A single turn carries every row of the set below to another of its rows. Some are shown first; where does it send the rows asked next?
q_581: [ 19  19  36 -13 -10 -14  31 -43 -32  24  -4 -44  18  -1  31 -31 -42   9]
q_295: [ -8   1  -8  15   5 -44  13 -23 -24   1  -6 -57   2  49   6 -46 -15  28]
q_458: [ 13  27  24  -2   1 -24  10  28   0  15  21 -14  45  16  -6   0 -14  -7]
q_43: [  6  59   8 -12  -9 -32  12  22 -19 -15 -11 -37  -4  23  58 -21  25   8]
q_971: [ 27   7 -24 -15 -21  15  21   1 -15  -7 -15 -27  14 -11  25 -55 -11  14]
q_547: [  6  -3 -12  24 -27   3  17   8 -23  15  -7 -40  -1  85   7 -38  -3  10]
q_845: [  2  38  31 -11 -12 -16  13 -11 -62 -20  13 -41  -3  18   4  16   9 -15]
q_396: [ 44  40  38  -2 -17   9   9 -18 -20 -37 -16 -26  -5  57   0 -16 -16  11]
q_783: [ -6   9  31   4 -23  -4  -4  -5  -4   2 -10 -13  61  31  48 -33 -22   6]
q_144: [ 18  23  25  -4  -6 -16  24 -46 -36   9  11 -41  25  -3   0 -43 -36   2]
q_136: [-10  13  38  20 -31   1  29  -2  -6  13  15 -44 -18  -4  14 -48   5 -10]
q_215: [  8  49  19  10 -33 -17  -1  35  -2  -7 -29 -38 -10  41  39 -32  11  -7]
q_936: [ -3  25  38  25 -25   4  28 -34 -28  12   3 -52  20  -1   5 -22 -36  10]
q_606: [ -9   1  -7   3 -15 -20 -10 -24   0  -6   8  -2   0  60  43 -16   9  -6]
q_142: [-11  16  16  21  -2   0 -14 -47 -19 -10  37  -9   8  19  20  -9   1  -7]
q_920: [ 20  22   2 -21   2 -12  25   0  -6  27  -9 -63  32  12  51  -8 -19 -37]
q_92: [ 15   1 -13  -9  -6  35  -6  25 -35  -5  13 -17  18  47  -4  12 -14   1]
q_598: [ -7  38  -6 -23  36 -19   0  -7  -5  20 -26 -36 -11  20  32 -32 -28  12]
q_318: [ 25  25  23 -10  13  20  -7   5 -12  -4   1 -54 -13  26  57   2  22  27]
q_302: [  2  24  -5 -20 -17 -12 -10  24 -29 -34  10 -22 -30  13  12 -43 -30  -2]
q_13: [-18  16 -10  -8  17  11 -41 -17 -15   9   6 -32  -3  38   3 -26 -44  -2]
q_152: [ 15 -10   0  -1  11  33   4  19 -40 -12  22 -37   7  29   6  17  -2 -11]
q_528: [ 17  47  11   2 -17 -30  13  16  20 -21 -31 -29   1  40  40 -27   9   4]
q_578: [ 34   0 -13  -4  -3  32   8  16 -34  14  -1 -31  -6  47  15   8 -18 -36]
q_600: [  5  22   0  30 -54  23  14  15 -37 -11 -24 -48   0  27  38 -11 -37  10]
q_509: [ 38 -12  15 -16   1 -17   4 -26  -6  -1 -12 -63   5  45 -18  -1   1   1]
q_212: [ 27  -1  38   5   9  12  12  18 -53  40  -4 -20   3  42  27 -18 -36  -6]

q_136 turns into q_318
q_142 turns into q_598
q_783 turns into q_302
Where do these go?
q_396 turns into q_458
q_581 turns into q_215
q_920 turns into q_600
q_13 turns into q_295
q_43 turns into q_578
q_528 turns into q_92

